128 stands for zero in the data rows.
Some points:
array([159.,  75., 131.,  71., 128., 134., 134., 110., 130., 177., 154., 141., 155., 144., 207.,
        92., 150., 167., 214.,  98., 135., 122., 187., 130.])
array([118., 145.,  59.,  60., 164.,  84., 202., 115., 121., 157., 144., 138., 161.,  93.,  81.,
       139., 148., 112., 193., 140., 123., 138., 124.,  41.])
array([ 92., 184., 153., 101.,  48., 151., 132., 128., 128., 124., 141., 149.,  86., 184., 219.,
        98., 109., 169., 108., 153.,  95., 143., 126.,  81.])
array([139., 141., 151., 136.,  88., 121., 117., 202., 101., 114., 183., 142., 153.,  63., 170.,
       104., 105., 163.,  56., 152., 167., 152., 124., 164.])
array([131., 146., 172., 119., 174., 148., 120., 151., 106., 130., 134., 132., 168., 145., 149.,
        52., 128., 181., 117., 146.,  58.,  89.,  90., 155.])
array([ 80., 118., 144., 146., 143., 177.,  78., 174.,  62., 189., 134.,  88., 174.,  37., 130.,
       153., 138., 140., 133.,  82., 159., 130., 114., 138.])
array([126., 164., 138., 157.,  90., 217., 105., 157., 121.,  86., 167., 157., 108., 128.,  84.,
       106., 145.,  82., 208., 191., 203., 178., 107., 115.])
array([200., 180., 130., 124., 171., 185., 150., 159., 171., 111., 176., 134., 118., 140., 127.,
       164., 183., 135., 133.,  81.,  72.,  82., 143.,  61.])
array([188., 157., 129.,  72., 116., 204., 157., 119., 155., 145.,  88., 121., 136., 143., 131.,
       200., 149.,  77., 145.,  86., 104.,  95., 195., 127.])
array([138.,  95.,  74.,  92., 146., 130., 181.,  74., 121., 119., 147.,  88., 160., 128., 147.,
       223., 119., 155., 109., 244.,  50., 177.,  80., 193.])
array([211., 195., 132., 140., 119., 103., 129.,  86., 129.,  69., 126., 137., 138., 122., 168.,
       135., 161., 154., 100.,  82., 144., 152.,  99.,  82.])
array([155., 107., 142.,  34., 134., 146., 138.,  72., 139.,  75., 113.,  53., 171., 162., 104.,
       152., 126., 195., 140.,  84., 170., 178., 152., 110.])
array([139.,  38., 156., 126., 113., 180., 169., 185., 180.,  94., 164., 113.,  31., 148., 166.,
       123.,  35.,  77.,  73., 121., 170.,  87., 182., 125.])
array([156.,  62., 153., 119.,  61.,  87., 101.,  98., 131., 133., 170., 153.,  38.,  48.,  63.,
       131., 151., 144., 171., 107., 124., 163., 107., 119.])
array([ 96., 156., 168., 147., 117., 159., 162., 131., 195., 110., 193., 143., 147., 152.,  99.,
        67., 223., 168., 123.,  93., 144., 111.,  99., 202.])
array([135., 120.,  99., 116., 121., 176., 133., 137., 174., 246.,  89.,  89., 187., 189.,  44.,
        74., 109., 128., 130.,  63., 139., 183., 130., 132.])
array([100., 154., 149., 142., 133., 144., 166., 126., 127., 114.,  71.,  57.,  98., 118.,  79.,
       187., 185., 186.,  93.,  98.,  61., 141., 159., 139.])
array([ 95.,  98.,  87., 137., 145.,  57., 102., 102., 222., 162., 159., 195., 122., 130.,  64.,
       187., 110., 113., 132., 144., 108., 123.,  74., 146.])
array([135., 155., 141., 104., 105., 141.,  20., 247.,  88.,  82., 110.,  75., 168., 132., 127.,
       116., 155.,  69., 147., 136., 151.,  92., 135., 114.])
array([122., 101., 152.,  60., 149., 123., 119., 146.,  70.,  38.,  65., 184., 131.,  75.,  66.,
       101., 104.,  95.,  87., 111., 140., 155.,  90., 118.])
array([ 92., 120., 104., 155.,  60., 182., 140., 113.,  88., 117., 140.,  90., 178.,  66., 196.,
       148., 131., 109., 142., 104., 198., 170., 137., 122.])
array([188.,  61., 142.,  48., 191., 160., 179., 112., 119., 156., 104.,  78., 137., 137., 141.,
       113., 179., 118., 170., 158., 140., 128.,  87., 144.])
array([111., 102.,  54., 133., 178., 140.,  42., 167., 121., 172., 154.,  83., 130., 103., 207.,
       141.,  56., 171., 179.,  99., 155.,  83., 145.,  74.])
array([140., 186., 154.,  82., 166., 176., 182.,  97., 156., 118., 123., 188.,  77.,  94., 189.,
        84., 180.,  63., 156., 121., 113., 130., 151., 162.])
array([ 63., 195., 106., 186., 117., 137., 171., 202.,  67.,  70., 155., 135.,  83., 141., 103.,
        37., 113., 196., 176., 109., 124., 136., 230., 157.])
array([ 29.,  73.,  90., 128., 127., 200., 140., 125.,  82., 102., 118., 182., 159., 154., 169.,
       231.,  59., 172., 153., 111., 143., 126.,  99., 166.])
array([ 80., 143., 146., 163., 220., 129., 110., 101., 141.,  84., 164., 146., 112., 137.,  82.,
       108., 132., 104., 113., 126., 112., 122., 181., 173.])
array([126.,  96.,  75., 122., 134., 165.,  60., 135.,  79., 135.,  97., 204.,  98.,  94., 150.,
       120., 158., 152.,  70., 151., 141., 194., 144., 107.])
array([165., 132., 177., 174.,  58.,  85., 153., 193., 154., 157.,  64., 124., 133., 129.,  96.,
        87., 138., 131., 157., 211., 151.,   0., 128., 184.])
array([175., 125., 181.,  97., 168.,  91.,  42.,  50., 124., 157., 207., 125.,  99., 157.,  94.,
       125.,  46., 163., 140., 188., 125., 126., 156., 160.])
array([ 73., 121.,  96.,  63.,  68., 102., 134., 132., 147., 151., 151., 111., 142., 161., 130.,
       107., 142., 146.,  20., 120., 162., 122., 124.,  72.])
array([104., 215., 120., 114., 121.,  33., 101., 133.,  84., 120., 100., 112.,  76., 137., 111.,
       154., 140., 136., 169., 186., 124., 107., 108., 127.])
array([190.,  76.,  81.,  96., 145., 102., 147.,  86., 115., 105., 142., 105., 163.,  92.,  77.,
       142., 201., 148., 107.,  93., 101., 102., 164., 117.])
array([124., 107., 144., 133., 119.,  59.,  98.,  90., 130., 135.,  88., 216., 223., 140., 104.,
       129., 205.,  98., 161., 180., 119.,  91., 182., 134.])
array([158., 142., 122., 122., 107.,  88.,  72.,  92., 240., 102.,  73., 143., 113., 109.,  98.,
        60.,  80., 121., 157., 107.,  43.,  96.,  65., 171.])
array([113., 166., 177., 167.,  71.,  92., 141., 157., 147., 139.,  99., 109., 122.,  82.,  92.,
       109.,  93., 139., 164.,  78.,  41.,  88., 110., 134.])
array([145., 183., 125., 189., 167., 100., 193.,  71., 132., 160.,  84., 148., 133., 143.,  73.,
       160., 112.,  80., 147., 103., 133., 165., 119., 146.])
array([133., 113., 157., 157., 159., 157., 105.,  82., 135., 170.,  89., 121., 125., 144., 150.,
       161.,  56.,  83., 103., 166.,  58., 200., 131.,  90.])
array([119., 161., 134.,  98., 141.,  66., 151., 135., 152., 154., 164.,  86., 171.,  74., 144.,
       169., 156.,  39.,  96., 127., 152., 133., 188., 139.])
array([124.,  88., 138., 180., 181., 122., 115., 180., 170., 106.,  91.,  98.,  61., 100., 186.,
       119., 140., 179., 144., 148., 184., 199., 115., 153.])
array([177., 203.,  84., 160., 103., 119., 117.,  89., 136., 141.,  63., 101., 112., 166., 130.,
        30., 153., 136., 111., 182., 191., 117., 159., 158.])
array([ 92., 113., 149., 153., 111., 144., 127.,  70., 118.,  60., 110., 128., 173., 134., 105.,
       138., 102., 147., 148., 127., 142.,  71.,  98., 137.])
array([ 90., 125., 163., 225., 141., 157., 155.,  62., 104., 159., 167., 129.,  98., 148., 169.,
       119., 170., 124.,  91., 124., 162.,  63.,  95.,   9.])
array([214., 204., 118., 144.,  77., 136., 155., 203., 133., 157., 166., 177., 150., 146., 110.,
       176.,  69., 161., 140., 134., 127., 106., 143., 149.])
array([255., 112., 169., 131., 145., 101., 210., 159.,  47., 140., 108., 163., 192., 189.,  43.,
        76., 185., 120., 114.,  87., 136., 137., 140.,  97.])
array([187., 136.,  56., 193., 114.,  93., 149.,  65.,  94., 156., 131., 148., 126.,  55., 143.,
        87.,  83.,  93., 149.,  91.,  67.,  87.,  58., 206.])
array([128., 108.,  81., 184., 106.,  65., 109., 115., 192.,  55., 181.,  90., 185., 186., 126.,
       102., 101.,  12., 160., 151.,  64., 182.,  95., 134.])
array([104.,  75., 110., 157., 115., 228.,  84., 163.,  89., 150., 154., 148.,  93., 152., 173.,
       204., 223., 126.,  76., 163., 107., 182., 117.,  97.])
array([123.,  93., 176., 100., 166.,  99., 127., 140., 158., 170., 140., 110., 162., 126., 157.,
       200.,  87., 115.,  87., 145., 110., 152.,  61., 110.])
array([ 79.,  91., 188., 153., 140., 104., 157., 114., 164., 152., 122., 106., 161.,  70., 113.,
       107.,  73., 141., 137., 219., 134., 160., 126.,  64.])
array([ 37.,  78.,  55., 114., 128., 163., 140., 152., 146., 135., 114., 145.,  94.,  90., 158.,
       112.,  94., 127.,  62., 176., 101., 116., 144.,  71.])
array([ 35.,  95., 153.,  45., 181., 132., 143., 106., 111., 154., 127., 107.,  87., 126., 229.,
       210.,  76., 100.,  92.,  95., 238., 130.,  91., 131.])
array([132., 148.,  97., 128., 153., 155.,  57.,  39., 146., 110.,  92.,  89., 150., 101.,  72.,
       170., 109., 141.,  78., 128., 150.,  95., 127., 150.])
array([ 91., 140., 177., 138.,  62., 102.,  86., 106.,  25., 175., 141., 120.,  40., 209., 146.,
       113., 143.,  85., 128.,  74.,  98., 119., 161., 155.])
array([137., 125.,  68., 141., 138.,  93., 144., 203.,  78.,  78., 139., 147.,  68., 220.,  94.,
        59., 138., 101., 121.,  97., 136.,  93.,  83., 160.])
array([116., 126., 140., 194., 121.,  25., 117., 210., 174.,  93.,  78., 166.,  94., 175., 185.,
       157., 112., 179., 138.,  79., 166., 156., 187., 116.])
There is one direction along which these points spread out most. Take the direction at right angles to it along which they spread out most. Then take the direction at right angles to both along which they spread out most. Go by this last direction. Where along it does each point below lie, from 0 to 99? 50 is the average, and the first point above lies past it. One standard deviation of the points above along it is 16.
array([135., 155., 141., 104., 105., 141.,  20., 247.,  88.,  82., 110.,  75., 168., 132., 127.,
       116., 155.,  69., 147., 136., 151.,  92., 135., 114.]) 56
array([124.,  88., 138., 180., 181., 122., 115., 180., 170., 106.,  91.,  98.,  61., 100., 186.,
       119., 140., 179., 144., 148., 184., 199., 115., 153.]) 39
array([187., 136.,  56., 193., 114.,  93., 149.,  65.,  94., 156., 131., 148., 126.,  55., 143.,
        87.,  83.,  93., 149.,  91.,  67.,  87.,  58., 206.]) 28
array([137., 125.,  68., 141., 138.,  93., 144., 203.,  78.,  78., 139., 147.,  68., 220.,  94.,
        59., 138., 101., 121.,  97., 136.,  93.,  83., 160.]) 46
array([188., 157., 129.,  72., 116., 204., 157., 119., 155., 145.,  88., 121., 136., 143., 131.,
       200., 149.,  77., 145.,  86., 104.,  95., 195., 127.]) 80
array([123.,  93., 176., 100., 166.,  99., 127., 140., 158., 170., 140., 110., 162., 126., 157.,
       200.,  87., 115.,  87., 145., 110., 152.,  61., 110.]) 41
array([124., 107., 144., 133., 119.,  59.,  98.,  90., 130., 135.,  88., 216., 223., 140., 104.,
       129., 205.,  98., 161., 180., 119.,  91., 182., 134.]) 53
array([214., 204., 118., 144.,  77., 136., 155., 203., 133., 157., 166., 177., 150., 146., 110.,
       176.,  69., 161., 140., 134., 127., 106., 143., 149.]) 50
array([133., 113., 157., 157., 159., 157., 105.,  82., 135., 170.,  89., 121., 125., 144., 150.,
       161.,  56.,  83., 103., 166.,  58., 200., 131.,  90.]) 37
array([ 95.,  98.,  87., 137., 145.,  57., 102., 102., 222., 162., 159., 195., 122., 130.,  64.,
       187., 110., 113., 132., 144., 108., 123.,  74., 146.]) 20
array([100., 154., 149., 142., 133., 144., 166., 126., 127., 114.,  71.,  57.,  98., 118.,  79.,
       187., 185., 186.,  93.,  98.,  61., 141., 159., 139.]) 64
